In the rows, zero is written as 128.
Each row is a point on one shape in 36 dimensions made of curled strands that fork but never close a loop.
j_545: [ 84 195 153 121 156 152 107 146 101 165 121 188  79 139  94 129 102 185
  88 111  94  85  93 143  74 112 145  92 109 139 157 131 129 158  90 126]
j_151: [172 163  80 169 140 162 133 127 149 137 105  92 153 146 107 120 147 125
 157 143 130 100 112 127 130 144 125 155 143  91 114 138 134 134 126 154]
j_800: [176 175  59 170 136 159 122 108 137 120 109 105 149 165  90 100 156 119
 135 136 122  98 129  99 108 163 126 158 161  99 106 131 142 125 115 158]
j_455: [144 105 127  92  95  71 186 113 129 133  71 123 118  71 139 141  98 112
 157 146 161 142 161 157 150 134  87 151 148 147  96 121 157  68 116 123]
j_721: [ 86  99 166 101  83 113 102 125 167 149 121 137 119 128 174 111  71  81
 172 104 158 127 169 107  74 164 162 113 132 138 130 120 115 105 144 138]
j_46: [ 91 103 173 112 109 129 108 131 175 151 135 138 100 138 171 114  84  95
 159 114 158 160 178 114  70 160 165 115 154 149 149 110 104 126 126 126]
j_587: [102 198 126  62 170 143 141 151 146 126 161 144 130 145  95 138 157 153
  58 108  76 132  86 150  65 124 124 141  63 179 134 150 163 143  87 119]
j_217: [174  99 113 135  70 171 138 115 113 107 164 118 138 114 192 128 159  83
 110 102 141 107 172 114 152 119  79 109 157  81 131 109 121 145 131 172]
j_68: [151 108 174 196 185 169  94 116 152 134 145 140  68 214 141 141  81 119
 153 143  81 202 138 155  58 187 175 106 169 146 206  56  96 140 121  63]
j_442: [145 104 127  90  94  70 186 113 128 133  70 123 117  70 139 141  97 110
 157 145 161 143 163 157 150 134  88 152 148 148  95 121 158  66 116 124]
j_907: [179  99 116 131  74 170 140 114 114 106 165 117 136 117 193 123 158  86
 116 104 137 111 167 116 150 120  82 108 160  80 129 112 118 143 129 171]
j_207: [126 190 103  45 165 129 146 165 165 117 159 126 139 147  94 142 177 156
  58 128  68 134  85 153  94 133 112 169  60 184 130 154 158 133  93 114]
j_161: [113 120 133 135 130 111  99 122  75  99 179 121 116 135 115  93 145 118
 120 140 117 134 150  97 185 135 183  80 150 111 104 127 115 125 163 111]
j_542: [ 98 111 149 110  96 130 102 119 167 130  87 129 128 122 168 129  77  94
 174 107 158 111 159 107  99 152 135 112 120 139 127 128 114 100 136 153]
j_657: [101  25 104 182 119 105  69 120 110 157 107 120 139 115 128 101 154 199
 142 110 127 150 100 110 147 132 140 176 147  73 154 147 124  90 150 152]
j_510: [102 120 129 127 132  83  97 124  71 110 156 124 122 117 106 109 147 113
 119 152 135 135 160  92 190 131 182  94 146 149 106 130 134 118 155 105]
j_314: [122  70 118 191 146 137 115 145 155 177  97  85 164 109 130 129 146 169
 180 141 136 139  62 135 154 128 132 162 139  77 147 139 131 125 118 147]
j_750: [167 134 129 173 164 170 161 154 177 175  96  77 178 107 133 164 142 141
 178 160 139 103  65 175 159 114 111 145 123  95 124 149 132 144 145 130]
j_45: [173 165  76 169 139 161 131 124 148 134 106  95 152 150 105 116 149 124
 154 141 129 100 116 122 127 147 126 155 146  91 112 137 135 132 125 155]
j_186: [146 111 145 119 121 131 121 113  93  98 175 111 112 139 137  84 145 120
 142 130 107 138 145 112 162 139 158  82 159  93 110 122 103 121 147 127]
j_651: [165 126 142 151 140 144 168 129 164 168  81  95 158  92 135 170 122 135
 169 161 145 114  86 165 169 116 110 142 132 112 116 151 136 125 132 125]
j_724: [144 105 128  94  95  71 186 115 129 134  71 123 119  70 137 142  99 113
 156 146 161 141 159 157 150 134  88 149 148 147  95 122 157  69 116 124]
j_732: [132 115 141 125 123 124 113 116  87  98 177 114 114 137 130  88 144 119
 134 133 111 137 147 107 170 138 167  81 156  97 107 124 107 122 153 122]
j_3: [100 114  91 142 158 154 144 130 167  68 191 121 157 137 111 124 133 117
 125 147 108 147 148 103 125  73 134 129  91  62 180 136 103 164  39 146]
j_377: [103 114  92 141 157 155 145 129 166  69 191 119 157 137 114 124 133 117
 126 147 108 147 149 103 125  73 134 128  92  62 179 136 102 162  40 146]
j_339: [164 131 129 174 162 169 158 153 176 175  96  77 178 107 132 162 142 143
 179 159 138 106  64 172 159 115 112 146 125  94 125 148 132 143 144 130]
j_908: [171 155  95 169 146 165 140 137 157 147 102  86 158 135 115 132 144 130
 166 148 133 102 100 143 140 135 122 152 135  90 117 142 132 139 132 147]
j_264: [ 96  17 103 177  99  86  56 105  88 149 115 143 131 109 129 101 160 209
 118  95 124 158 119  96 151 131 140 186 149  74 155 156 120  71 177 151]
j_421: [ 85 194 154 124 154 149 105 145 100 165 118 191  77 138  92 129 100 187
  89 110  96  82  96 143  79 114 143  89 113 136 158 130 126 159  92 126]
j_960: [131 159 136 158  88 115  95  84 115 146 167 136 114 115  88 132 115 137
 138 162 202 100 108 112 154 102 122 176 157 121  94 122  50 154 216  86]
j_560: [110 119 133 117 112 140 105 122 165 120  66 115 134 128 167 134  83  99
 171 104 158  99 148 116 114 148 116 112 111 136 125 133 107 109 128 156]
j_770: [138 103 125  84  97  68 174 106 115 128  80 122 115  76 135 135 102 104
 159 141 159 145 174 145 154 134 100 152 146 151  99 119 157  65 120 118]
j_720: [ 92 199 166 154 148 113  91 131  97 159 102 220  80 123  65 122  84 212
  98  86 113  70 138 157 114 142 124  56 143 121 165 123  95 168 116 125]
j_763: [ 86 100 166 103  86 114 103 125 168 149 122 138 116 129 173 112  73  83
 171 105 157 131 170 108  73 163 162 113 135 139 133 119 113 108 141 136]
j_77: [103  28 104 183 123 109  73 123 116 158 105 115 141 115 128 102 152 197
 148 112 127 149  95 112 147 133 140 175 147  73 154 145 125  94 144 152]
j_408: [102 120 129 128 134  83  96 125  71 109 156 124 122 118 105 109 147 114
 118 152 134 135 159  91 190 131 183  93 146 149 107 129 133 120 155 105]
j_176: [133 171 119  71 143 128 161 152 146 118 177 126 109 126 115 143 162 162
  92 121  96 126 106 124 116 114 108 163  59 166 120 137 141 159 141  99]
j_516: [ 84 201 141  85 167 157 131 146 123 146 151 160 109 146  99 135 133 159
  65 107  82 118  81 145  50 111 139 119  74 167 143 143 158 149  81 124]
j_823: [151 109 174 196 185 169  94 116 152 135 145 140  68 215 141 141  81 120
 153 143  81 202 137 156  58 187 175 106 169 146 206  56  95 140 121  62]
j_733: [164 124 144 149 136 138 170 127 162 166  78  98 155  90 134 170 120 134
 167 162 146 115  90 165 169 117 108 141 134 114 114 151 136 122 131 125]
j_996: [144  92 118  98  98  72 174 120 118 125  77 126 141  92 141 133 117 119
 156 129 147 151 160 145 149 117  71 165 132 153 112 133 169  79 130 124]
j_287: [ 96 106 178 118 124 138 110 135 177 150 143 140  92 146 170 118  87  99
 150 121 158 176 183 118  69 162 166 115 164 157 158 104  99 134 119 119]
j_39: [143 152 129  98 121 123 157 127 136 125 171 135  99 106 114 140 148 155
 117 127 109 119 124 120 129 110 124 172  83 157 119 135 143 176 186 100]
j_564: [145  89 118 104 102  73 170 124 115 123  82 126 151  98 141 129 125 124
 153 125 144 153 154 144 149 111  67 166 128 153 117 137 170  85 132 125]
j_235: [ 86  99 165 101  82 112 102 125 166 149 120 138 120 128 174 112  70  80
 172 104 157 125 168 106  74 165 162 112 131 137 130 120 115 104 145 137]
j_719: [199  95 129 114  89 162 148 107 117  99 166 112 127 128 193 103 153 100
 141 109 118 128 146 122 138 128  93 102 170  76 122 120 107 132 119 165]
j_319: [149 114  97 123 147 163 150 117 146  78 186 111 158 140 145 114 139 114
 140 149 107 153 145 113 121  92 125 116 116  66 162 143  95 137  55 146]
j_679: [144 150 131 128 104 112 122  97 133 140 158 144 112 107  95 135 133 143
 125 152 138 112 119 126 139 107 131 182 129 143 111 135 109 166 205 100]
j_265: [ 81 196 151 113 159 156 113 146 105 163 128 181  84 142  97 130 108 177
  82 112  91  92  87 141  65 108 146  98  99 145 154 133 138 155  85 126]
j_420: [137 156 132 146  95 111 100  86 125 145 160 141 116 113  87 133 122 138
 130 162 173 105 110 122 147 104 126 180 150 130 101 129  73 156 210  93]
j_828: [147  87 119 107 106  74 168 126 114 122  85 125 157 102 141 128 129 128
 152 123 144 155 151 144 149 108  65 165 125 153 121 138 170  88 133 125]
j_861: [131 159 135 158  88 115  95  84 115 145 166 137 114 115  88 132 116 137
 138 162 201 100 107 113 153 102 122 176 157 121  95 123  52 154 215  87]
j_310: [109 114 132 117 125  80 108 120  76 114 144 123 122 110 111 114 143 111
 128 150 140 139 163  99 183 133 167 105 145 150 107 128 139 108 147 108]
j_229: [ 82 143 131 133 140 108 107 140  88  97 158 143  92 135  90 122 149 115
  85 137 107 128 113  82 172 127 192  75 123 152  86 112 129 140 151 114]
j_583: [154 117 134 119 130  45 140 134  79  92 100 138 189 161  95 103 122 141
 110 111 154 185  77 177 124  90  90 133  92 183 125 130 146 152 132 113]
j_323: [152 133 123 166 164 169 155 159 169 170  93  88 177 114 139 159 138 140
 181 148 140  99  78 169 140 120 114 151 111  95 122 149 120 139 138 127]
j_930: [121 191 108  48 166 131 145 162 162 117 160 130 138 146  93 141 173 155
  58 121  70 135  86 152  88 132 113 162  60 183 130 153 159 136  91 115]
j_642: [ 81 199 146  98 164 160 123 146 113 155 141 170  96 145  99 133 120 167
  73 110  85 106  81 142  53 106 144 109  85 157 148 138 150 151  81 125]
j_601: [ 88 201 137  77 169 154 135 147 130 139 155 155 116 146  98 135 141 156
  62 106  80 123  83 146  52 114 135 125  69 171 140 146 161 147  82 123]
j_771: [168 135 129 172 164 171 161 155 176 174  96  77 178 108 132 164 142 141
 179 159 139 102  66 175 158 115 111 146 123  96 123 149 131 143 145 129]
j_374: [124 183 108  59 162 128 145 158 157 112 156 130 133 147  95 151 169 160
  53 135  76 134  89 146 114 129 120 167  77 178 132 150 158 132 106 116]
j_992: [169 146 109 171 152 167 149 145 166 159 100  81 165 124 122 146 143 135
 173 153 135 103  86 157 148 126 118 149 128  91 120 145 131 143 137 140]
j_716: [ 83 142 130 135 140 106 105 140  87  97 159 142  94 134  90 119 150 115
  87 137 107 128 116  81 174 127 193  74 123 152  86 113 128 140 152 113]
j_212: [147 111 145 118 121 132 122 112  94  99 175 111 113 139 138  84 145 121
 142 130 107 138 144 112 161 140 157  82 160  92 110 122 102 122 146 128]
j_878: [ 82 195 152 116 158 155 110 146 103 164 125 184  82 141  96 130 105 179
  84 112  92  90  89 142  68 109 146  96 103 143 155 132 135 156  86 126]
j_155: [159 101 103 148  59 174 134 120 112 111 164 122 145 106 190 145 162  71
  89  98 154  96 188 107 160 116  72 114 148  82 136 100 131 153 138 175]
j_826: [ 80 198 148 105 162 159 118 146 108 160 134 175  90 144  99 131 114 171
  77 111  88  99  83 142  58 107 145 104  91 151 151 136 145 153  83 126]
j_278: [124 111 188 155 171 164 105 138 169 138 155 149  79 191 164 142  84  99
 138 139 130 204 180 137  62 186 176 109 175 168 183  76  87 144 117  85]
j_360: [155 115 146 135 117 108 178 125 152 154  73 113 140  76 130 162 113 132
 152 162 153 126 112 163 166 124 100 135 144 128 103 145 145 104 122 126]
j_116: [ 87 193 155 129 152 145 102 144  99 164 115 195  75 136  89 128  97 191
  92 109  98  79 102 145  85 117 142  85 119 133 159 128 121 160  95 126]
j_722: [123 122 111 135 140 153 119 143 156 132  59  99 154 139 170 140 101 113
 173 104 150  90 124 139 120 139 106 128  93 114 125 144  96 128 119 143]
j_448: [ 98  19 103 178 106  92  59 109  94 151 113 136 133 111 128 101 158 206
 125 100 124 155 114 101 150 132 140 182 148  74 154 153 121  77 169 151]
j_213: [ 96 164 133 102 153 132 140 138 126  96 156 152  96 144  96 159 144 147
  55 137  96 126  88 116 144 124 160 128 115 157 113 129 145 143 134 122]
j_450: [136 104  88 163  41 178 131 126 114 117 162 128 157  95 184 172 165  50
  56  92 173  83 211  96 170 110  63 123 133  84 141  84 151 163 150 178]
j_205: [107 116 131 119 127  81 106 121  75 113 147 123 123 111 110 113 144 111
 126 151 138 138 162  97 185 133 171 102 146 150 107 129 137 111 149 107]
j_943: [ 84 138 126 140 141  98  93 139  78 101 163 134 105 132  89 109 153 115
  92 142 112 129 132  77 185 127 198  71 129 152  89 117 127 137 159 107]
j_974: [162 122 145 146 131 130 172 125 160 163  76 103 151  85 133 168 117 134
 161 162 148 119  96 164 169 119 106 138 137 118 111 151 138 117 128 125]
j_479: [106 117 139 114 107 137 103 120 166 123  72 120 131 125 167 133  80  97
 172 105 158 103 152 112 110 149 122 112 114 138 126 131 110 106 131 156]
j_383: [160  89 131 125 134  63 155 134  92 101 107 129 193 133 122 106 136 146
 131 107 147 175 109 161 136  87  73 148 102 163 134 135 157 119 130 122]
j_165: [ 89 158 135 112 150 129 134 138 116  93 157 155  87 142  95 153 142 137
  63 136 100 125  89 106 151 124 171 111 119 153 102 122 140 145 139 122]
j_143: [180 179  54 172 135 159 118 102 133 114 108 109 148 170  79  94 158 117
 126 134 117  98 134  89  99 169 125 157 167 104 105 128 145 122 110 156]
j_163: [126 124 108 142 148 158 129 152 155 144  67  98 162 137 166 144 112 121
 176 111 146  91 114 149 118 135 108 138  90 106 124 148  98 133 121 137]
j_271: [ 84 202 140  84 168 157 132 147 124 145 151 160 110 145  99 134 133 158
  65 107  82 118  81 145  50 111 139 119  74 167 143 143 158 148  81 124]
j_991: [141 109 181 180 181 169  98 126 159 134 149 146  74 208 152 145  80 108
 146 142 100 202 156 149  59 190 176 106 171 156 195  63  91 141 120  70]
j_104: [215  92 137 101  99 155 153 103 118  93 167 109 121 136 193  88 150 109
 157 111 106 140 132 126 131 135 100  96 176  72 118 125 100 125 110 160]
j_83: [143 100 120  85  92  67 181 110 122 128  69 125 122  80 142 138 101 110
 160 136 156 147 169 150 149 127  80 163 142 152 102 124 165  67 122 122]
j_789: [ 92 106 157 106  88 123 102 121 167 138 101 134 126 122 170 124  74  89
 175 107 158 117 163 106  89 156 146 113 123 138 127 126 116  99 141 148]
j_476: [181 180  52 172 136 159 116 100 131 112 108 110 148 173  74  91 159 116
 122 134 114  99 136  85  95 173 124 157 171 106 104 126 147 121 107 155]
j_191: [145  88 118 104 102  73 170 124 116 123  82 126 152  99 141 130 125 125
 153 125 145 154 155 144 149 110  67 166 127 153 118 137 170  85 133 125]
j_997: [125 123 109 140 145 157 126 149 155 139  64  98 160 138 168 142 109 119
 175 109 147  90 117 146 119 136 107 135  90 109 125 147  97 131 120 139]
j_38: [167 100 108 141  65 173 136 118 112 109 164 121 141 110 192 136 161  78
 101 100 147 102 180 111 156 117  76 112 153  81 134 104 126 149 134 174]
j_595: [133 104  86 164  39 178 131 126 115 117 162 128 159  93 183 175 164  47
  53  92 176  81 214  94 171 109  63 124 132  84 141  83 153 164 152 178]
j_32: [126 104 131  96 108  74 146 110  98 125 107 121 119  89 123 128 124 105
 149 144 152 144 172 125 165 135 127 133 145 151 104 123 150  81 129 114]
j_62: [146  88 118 105 103  74 169 124 115 122  83 125 153 100 140 129 127 126
 153 124 144 154 153 144 149 110  66 165 126 154 119 138 170  86 133 125]
j_795: [ 86 134 123 144 144  93  86 136  72 103 168 130 114 131  90 102 154 116
  95 148 118 128 145  77 194 127 203  73 136 152  96 124 126 137 165 102]
j_307: [161  91 132 125 135  60 153 134  90 100 107 130 194 136 120 105 134 146
 128 107 148 177 105 164 135  87  75 146 101 166 133 134 155 123 131 121]
j_946: [203  95 130 111  91 161 149 106 118  98 166 112 126 130 193 100 152 102
 144 109 116 130 143 123 137 129  95 101 171  76 121 122 106 130 117 164]
j_865: [131 111 186 165 175 166 102 134 165 136 153 148  77 198 160 144  82 101
 140 140 119 204 172 142  61 189 177 108 174 165 187  71  88 142 118  79]
j_503: [127 186 104  53 163 128 145 162 161 114 156 127 136 147  95 147 173 160
  55 133  72 134  87 148 107 130 116 170  70 181 132 152 158 131 101 115]
j_190: [ 97 126 126 143 140  98  87 129  69 102 178 125 119 133 101  96 149 119
 105 149 123 129 153  86 197 130 199  77 147 132 103 130 122 132 169 103]
j_552: [ 83 150 135 123 144 121 124 138 103  93 157 152  84 139  92 139 144 125
  74 135 103 126  96  94 160 125 183  90 121 151  91 115 133 144 144 120]
j_899: [101 114 145 112 100 133 103 119 167 127  81 125 129 123 167 131  78  95
 174 107 159 108 156 109 104 151 130 112 117 139 126 129 112 102 134 155]
j_622: [134 115  95 128 151 161 148 121 153  76 188 114 158 138 135 118 136 115
 136 149 108 151 148 109 122  84 129 120 108  65 167 142  97 145  49 147]
j_170: [151 122 133 119 128  43 136 134  77  91  98 140 187 166  91 103 120 139
 106 112 154 186  73 178 121  91  92 131  91 187 124 130 146 159 134 112]

Start at the first point of each line and follow the strands to each of the others. Where do the paths split? Write each fork as brackets around the two groups it separates, the group with the point that comes earlier in the line first. The first line is answered.
j_310 (j_587 j_45 j_861 j_287) : ((j_587 j_861) (j_45 j_287))
j_721 (j_39 j_278 j_826 j_3) : (((j_39 j_826) j_3) j_278)
j_421 (j_583 j_861 j_155 j_720) : (((j_583 j_155) j_861) j_720)
j_826 (j_360 j_420 j_377 j_720) : (((j_360 j_377) j_420) j_720)
j_155 (j_595 j_960 j_265 j_307) : (j_595 ((j_960 j_265) j_307))
j_750 (j_271 j_719 j_861 j_721) : (((j_271 j_861) j_719) j_721)
j_442 (j_960 j_719 j_587 j_163) : (((j_960 j_587) j_719) j_163)
j_307 (j_212 j_908 j_170 j_720) : (((j_212 j_720) j_908) j_170)
j_974 (j_960 j_265 j_191 j_946) : (((j_960 j_265) j_946) j_191)
j_992 (j_861 j_38 j_545 j_235) : (((j_861 j_545) j_38) j_235)
j_265 (j_960 j_720 j_383 j_217) : ((j_960 (j_383 j_217)) j_720)
j_265 (j_720 j_383 j_420 j_476) : (j_720 ((j_383 j_476) j_420))
j_724 (j_307 j_642 j_719 j_960) : (j_307 ((j_642 j_960) j_719))
j_878 (j_720 j_907 j_960 j_310 j_622) : (j_720 (((j_907 j_622) j_310) j_960))
j_421 (j_720 j_163 j_828 j_960) : (j_720 ((j_163 j_828) j_960))
j_997 (j_642 j_861 j_287 j_564) : (((j_642 j_861) j_564) j_287)
j_826 (j_720 j_235 j_960 j_104) : (j_720 ((j_235 j_104) j_960))
j_217 (j_991 j_421 j_420 j_450) : ((j_991 (j_421 j_420)) j_450)
j_943 (j_271 j_679 j_865 j_45) : ((j_271 j_679) (j_865 j_45))
